0: [106 161  80 172 173 147 101 144 143 185  96 129]
1: [ 95 131  86  88 121 140 183 142 166  75 141  95]
2: [108 177 166  94 123 129 144 111 137 149 122 139]
3: [108 173 171  94 123 132 149 116 136 145 121 140]
4: [135 105  89 148 140 133 116 153 119 150 134 105]
5: [142  96 146 167  72 146  90 112 106 122 151 105]
6: [122 107 146  78 123 155 156 125 110  83 117 120]
7: [117 139 118  84 152 107 141 110 102 100 143 166]
8: [137 105  92 148 144 132 116 151 118 153 134 108]
9: [110 173 165  94 126 131 141 111 132 149 123 144]
10: [128  52 118 177 137  98 130 148  98 132 163 135]
11: [126 155 163 110 122 105 151 151 124 106 127 134]
12: [ 95 133  91  82 124 141 182 141 165  75 140 101]
13: [118 204  69 183 100 137 100 148 167 151 111  88]
14: [126  82 196  69  95 122 153 149 132  56 156  62]
15: [131  82 110 113  75 118 136 117 126  61 150 140]
16: [154 108 129 113 128  54 128  84 100  63 133  99]

[147 111 149 151 114 158  86 126 135 106  92  98] 5
[ 59 148 156  84 171  59 223  74  80  43 174 219] 7
[118 204  68 188  99 139 101 146 167 153 110  90] 13
[ 73  95 177 138 144 173 182 157  68  89 135 138] 6
[152  93 152  99 162 120 193 132 109  82 154 130] 6
[129  84 115 113  76 114 140 112 124  64 153 142] 15
[181  69 190 144 167  80  98 135 129 142 160 147] 10
[ 58 145 156  83 169  58 226  78  79  41 175 217] 7
[112 170 151 128 160 100 198 107 116 107 173 209] 7
[113 135 160  91 130 141 149 108 120  76 151 136] 6
[112 169 154 125 163 102 202 109 115 109 173 212] 7
[143  98 148 169  73 149  91 115 108 129 148 106] 5
[ 94  54 144 139 110 106 164 174 133  50 128 126] 15
[131  85 115 112  75 114 139 110 123  62 151 143] 15
[119  83 168  42 155 151 158 119 119 104 127 137] 6
[146  98 148 167  74 147  88 112 109 139 144 102] 5
[115 190  88 131 116 118 111 120 161 174 113 103] 13
[131  82 116 115  75 118 138 110 124  56 154 140] 15
[ 68 189  79 165  69  74 162 102 106 118 157 109] 13
[146  93 148 169  76 147  91 117 108 129 148 102] 5
[116 192  92 127 117 118 112 119 162 172 119 108] 13
[107 108 121  85 112 157 133 141 109  88 102 122] 6
[123 156  98 126 142 152  59  91 130 178  98 127] 0
[154 150 114 140  92 120  97  90 149 137 124 106] 5
[142  91 147 167  70 144  91 115 104 127 149 105] 5
[120 203  72 191 103 139 102 146 171 157 110  88] 13
